In the data rows, the value 128 means zero.
Here are some numbered points:
"105 111 114 162 96 135 202 182 103 140 67 142 154 119 88 104 103 148 123 99 97 117 139 101 154 92 186 107 125 132 90 115 113 105 114 110 81 117 143 106 105 102 127 135 103" 0
"100 128 168 123 148 159 128 94 177 156 156 153 92 114 127 101 99 89 113 100 97 177 103 103 101 147 93 98 127 62 169 183 111 114 108 189 99 110 97 108 107 98 127 90 108" 1
"98 120 185 108 171 79 119 93 66 90 72 38 90 171 159 106 98 95 91 101 20 162 112 163 130 111 96 104 125 116 162 173 107 255 102 157 91 181 103 146 102 119 129 113 166" 2
"175 110 111 90 89 71 97 93 95 97 116 131 159 99 239 105 221 156 154 255 202 77 99 100 98 91 91 255 123 138 145 93 113 107 111 99 134 255 153 205 107 96 129 95 107" 3
"103 164 195 104 145 147 116 90 138 168 169 169 94 93 127 106 101 88 114 99 117 143 106 108 100 152 97 101 123 101 192 139 113 112 110 193 129 108 102 110 108 105 127 87 104" 4
"100 108 114 163 182 183 96 96 67 74 67 115 89 155 84 103 99 92 102 98 64 115 255 153 94 140 213 104 128 127 79 86 176 107 255 92 87 107 100 99 102 99 123 247 166" 5
"100 208 181 88 122 111 96 93 121 155 149 178 97 102 113 96 97 131 135 99 139 79 104 112 114 141 100 106 129 141 170 92 102 109 104 179 127 114 94 140 255 148 125 99 101" 6
"101 107 107 79 90 177 160 189 189 164 120 121 186 102 82 255 180 180 174 106 149 82 104 108 189 96 119 107 131 145 88 85 113 109 111 98 183 167 198 131 107 175 116 93 109" 7
"159 111 108 190 179 114 90 92 124 67 176 119 89 197 168 142 100 88 99 135 166 170 114 188 99 201 123 112 129 150 150 165 191 103 110 138 105 112 99 105 103 186 123 165 168" 8
"102 120 107 160 95 128 188 190 126 162 75 148 164 101 83 109 112 152 139 101 98 110 97 107 170 96 183 104 129 130 84 113 102 101 109 104 93 107 159 105 97 98 122 105 105" 9
"99 151 195 112 145 151 119 98 151 158 167 157 99 97 122 105 92 85 111 102 114 156 98 105 101 145 96 101 127 88 189 150 108 113 108 196 119 109 100 113 97 103 123 98 107" 10
"100 111 112 165 152 165 124 94 71 76 82 128 101 158 83 109 94 108 95 100 68 124 255 143 104 115 195 97 125 127 83 93 155 104 255 97 82 106 101 100 101 91 124 244 168" 11
"104 120 138 157 168 85 80 95 66 83 141 67 103 162 88 106 99 83 92 101 118 191 101 179 109 133 168 106 131 154 143 129 111 104 110 126 89 111 97 118 98 123 124 153 104" 12
"99 213 173 107 155 169 127 91 138 157 153 167 96 112 106 109 99 124 123 100 109 153 107 111 104 141 93 100 133 86 170 149 116 115 110 192 163 109 97 101 255 104 127 97 104" 13
"194 107 111 169 134 90 86 96 153 104 194 126 90 170 192 110 105 87 104 99 154 201 106 164 98 162 94 104 129 119 172 214 146 255 109 138 103 113 96 100 104 141 127 121 234" 14
Which five points above are nearest to each new point? Their numbers follow each, nearest first.
"124 113 175 137 194 67 85 97 69 74 80 48 91 163 169 104 91 91 93 104 30 124 107 147 108 106 134 105 124 117 87 88 114 183 236 122 89 191 99 215 103 102 121 143 198" 2 12 11 5 8
"98 115 105 160 205 186 85 92 69 73 82 122 94 159 89 129 98 84 96 106 77 116 255 157 100 142 222 103 126 136 83 91 189 104 255 94 103 112 101 104 100 100 123 240 157" 5 11 12 0 8
"117 115 111 165 116 94 120 126 159 159 187 137 88 148 166 104 98 93 95 100 125 233 99 126 97 150 97 105 131 85 185 247 110 255 109 157 87 106 98 105 100 102 130 108 224" 14 1 10 4 2
"196 110 112 176 145 85 85 88 145 81 192 121 99 180 201 112 95 85 95 96 159 196 107 174 102 170 99 104 128 127 173 199 163 219 103 142 107 116 102 103 107 154 123 135 224" 14 8 12 1 2
"98 115 109 83 95 68 165 152 144 164 138 121 190 94 154 107 167 208 203 101 182 78 101 109 175 92 95 174 128 105 85 90 109 110 106 90 215 113 179 164 101 99 124 91 108" 7 9 0 3 6
"255 113 110 85 95 74 83 91 85 92 150 123 147 92 255 101 215 149 131 255 189 78 103 112 100 96 95 255 137 121 163 91 112 109 107 109 99 255 136 236 99 98 128 101 103" 3 4 6 8 10
"255 110 111 173 156 69 92 109 81 66 157 97 100 151 108 102 95 86 101 118 129 128 102 163 111 142 203 109 123 185 87 78 123 111 255 99 90 163 95 199 111 104 255 141 108" 12 8 11 5 0
"135 108 107 190 186 130 81 89 112 68 172 114 98 198 163 155 95 87 96 161 176 163 109 194 114 205 133 106 131 148 154 155 205 107 108 145 102 108 101 99 107 191 121 177 157" 8 12 14 10 1
"127 106 108 196 200 123 86 92 78 73 148 130 96 180 97 149 101 86 92 106 127 176 159 191 103 171 215 108 123 156 130 99 162 109 109 130 97 109 101 107 107 145 123 189 103" 12 8 5 11 0
"97 113 111 84 84 129 158 177 181 172 132 119 185 98 93 169 192 206 195 96 133 79 111 105 195 94 160 155 127 90 89 82 108 102 109 99 192 114 177 163 103 145 128 94 106" 7 9 0 6 4
"160 107 105 184 189 129 81 92 119 68 176 121 97 198 156 220 96 93 102 188 176 159 104 192 103 205 138 104 128 159 161 143 199 110 108 143 93 118 97 101 110 200 118 182 150" 8 12 14 10 1
"255 164 118 83 89 68 87 97 75 105 181 123 119 100 255 104 143 133 141 255 104 82 105 109 95 92 97 140 127 127 165 88 114 107 104 128 158 222 97 230 99 98 130 96 140" 3 4 6 10 8
"100 113 107 95 86 201 174 184 189 144 84 117 164 93 86 184 165 117 129 101 130 84 102 101 150 95 95 99 128 191 85 166 115 110 107 92 179 105 184 116 105 189 125 156 112" 7 9 0 10 4
"101 112 109 75 97 174 161 190 200 170 105 121 187 96 83 255 186 171 173 104 154 83 108 104 186 100 112 108 127 146 81 94 106 113 106 93 188 159 193 127 105 176 124 92 104" 7 9 0 4 10
"133 111 103 191 201 110 82 90 68 62 148 124 89 181 107 151 101 83 100 102 131 179 174 190 97 174 206 95 125 156 129 104 170 110 105 131 98 112 92 99 101 155 127 189 101" 12 8 5 11 0
"95 113 105 96 90 210 185 175 181 153 71 105 170 102 84 109 158 104 123 100 138 84 98 112 145 92 101 107 124 204 79 178 115 116 107 90 174 106 170 112 101 147 124 139 118" 9 0 7 10 1
"255 108 165 157 167 68 87 103 71 65 128 56 93 154 141 110 98 89 99 111 78 126 99 159 109 121 188 110 132 147 83 86 112 103 255 108 84 200 105 215 101 93 126 152 113" 12 11 5 2 8
"122 114 105 190 183 127 86 98 110 64 164 117 95 207 160 157 96 91 90 183 174 174 109 195 100 203 137 108 132 150 159 145 208 109 103 144 97 107 100 102 110 196 124 186 150" 8 12 14 10 1
"255 131 104 83 89 68 82 106 75 104 179 110 128 96 255 109 173 139 143 255 130 80 106 99 100 97 92 255 130 118 172 82 113 112 109 115 99 255 95 247 104 106 128 92 113" 3 6 4 10 8
